(in the rows, 128 means zero)
Each path below is one point turned by a fixed rotation once a step. After each direction that follows a path, write how fast that rotation turns it, in degrees each step (0 if it stays still).
Each turn is a multiple of 5 degrees from 10 to 175, or 0.
Each row of a path follows its step; steps can be skipped.
Path 1:
step 0: [135 138 122 124 120 137 124 135 131 120 112 120 123 123 121 122 145 124
 126 125 126 133 124 126 132 134 135 136 132 129 125 112 123 124 121 123
 138 126 133 127 120 123 128 126 124 139 127 130 129 133 121 130 128 135
 120 146 128 113 129 113 107 113 130 127]
step 2: [128 132 128 136 127 143 139 125 140 125 121 122 132 134 129 120 134 139
 131 125 118 129 120 131 123 118 141 132 128 105 121 123 124 123 127 129
 133 109 137 129 119 127 135 139 114 127 121 126 121 116 120 137 132 120
 119 125 126 139 123 131 123 138 135 134]
step 3: [142 133 121 131 126 139 115 139 123 128 121 121 134 121 132 132 134 133
 137 130 126 115 130 140 117 138 125 133 133 135 142 120 133 122 129 125
 130 128 113 143 133 119 141 117 119 134 133 143 128 130 138 125 133 123
 133 137 133 144 136 125 126 128 132 125]
step 5: [133 142 126 138 126 136 130 133 113 126 135 121 126 146 133 137 135 140
 107 132 139 125 129 123 123 129 128 128 117 134 117 122 125 123 123 141
 125 120 122 132 120 124 134 136 132 136 124 139 130 130 130 133 137 128
 129 135 114 137 134 122 129 135 130 145]
step 6: [131 139 120 129 114 138 126 139 139 127 114 128 127 134 115 124 128 138
 136 122 125 136 123 133 126 140 135 134 142 125 128 138 122 141 126 123
 124 136 140 135 124 127 140 129 120 128 123 133 139 136 117 141 140 125
 129 118 120 135 136 132 132 125 125 116]
step 7: [139 126 119 131 121 133 113 135 123 128 119 132 131 118 128 131 143 134
 111 127 130 115 133 123 125 122 119 124 129 114 131 126 130 130 126 123
 121 132 140 142 125 112 116 123 125 120 133 130 115 140 131 125 124 127
 117 127 132 132 127 120 123 132 137 142]
step 8: [133 138 131 135 117 144 132 122 129 119 117 133 129 144 134 128 134 124
 140 129 128 129 117 129 137 131 131 129 132 143 134 113 131 135 119 125
 143 128 132 118 122 126 136 130 125 138 117 124 110 142 126 129 139 125
 125 133 126 117 125 122 118 132 132 135]
step 9: [119 134 125 121 115 136 129 132 132 141 137 131 136 138 123 128 126 124
 114 131 124 127 125 136 127 126 128 138 130 113 120 130 120 125 131 146
 133 132 120 146 129 117 138 124 117 130 139 146 118 137 134 138 131 131
 128 136 130 130 121 132 126 133 121 130]
step 10: [128 135 133 136 122 133 130 132 140 120 124 128 129 124 135 130 131 149
 136 135 117 134 130 132 113 120 134 124 136 122 129 119 124 125  99 120
 121 125 131 130 126 132 126 134 110 134 126 133 129 130 116 128 119 117
 119 135 131 135 135 129 127 121 133 137]
step 11: [135 122 118 123 125 138 116 137 135 114 124 133 133 126 127 130 150 132
 126 131 131 114 117 136 127 145 123 127 121 126 119 124 120 132 125 127
 138 130 125 134 135 120 132 125 133 140 118 138 131 123 142 123 126 132
 137 135 126 139 121 124 118 136 136 125]
step 12: [125 133 134 136 131 136 130 125 125 125 123 126 113 135 113 125 131 137
 119 135 120 134 132 127 137 137 129 130 137 128 133 125 128 132 127 125
 132 106 132 118 124 110 140 126 120 124 137 137 124 141 117 130 126 122
 120 142 115 132 113 125 129 123 128 124]
step 13: [138 135 135 137 117 127 115 131 132 127 123 122 123 131 133 131 132 126
 116 134 129 124 125 130 121 121 145 138 124 120 113 117 126 130 121 129
 127 124 114 142 111 116 135 130 125 130 127 125 137 129 140 139 142 132
 121 122 124 131 145 124 131 135 134 132]
[127 131 129 126 131 128 127 123 127 129 124 129 128 130 127 129 131 128
 125 133 130 126 127 125 129 128 126 127 129 129 128 126 130 129 128 128
 133 130 126 126 127 128 129 127 128 129 131 129 129 126 128 128 129 127
 126 128 131 125 126 122 131 126 125 126]
90
[127 130 126 125 130 132 128 129 130 130 128 130 129 127 128 128 129 130
 128 126 127 128 127 130 129 131 130 128 127 132 133 128 130 128 125 130
 127 126 125 131 125 128 128 127 132 130 124 128 127 126 129 129 131 132
 131 128 128 125 131 127 126 128 127 123]
135
[128 125 125 127 127 124 128 132 127 123 127 129 128 125 128 128 133 126
 127 128 128 126 129 128 132 129 128 128 126 131 129 128 129 129 126 129
 128 129 130 127 130 129 129 122 128 131 128 127 125 127 125 124 125 126
 127 128 130 128 130 126 126 127 131 129]
100
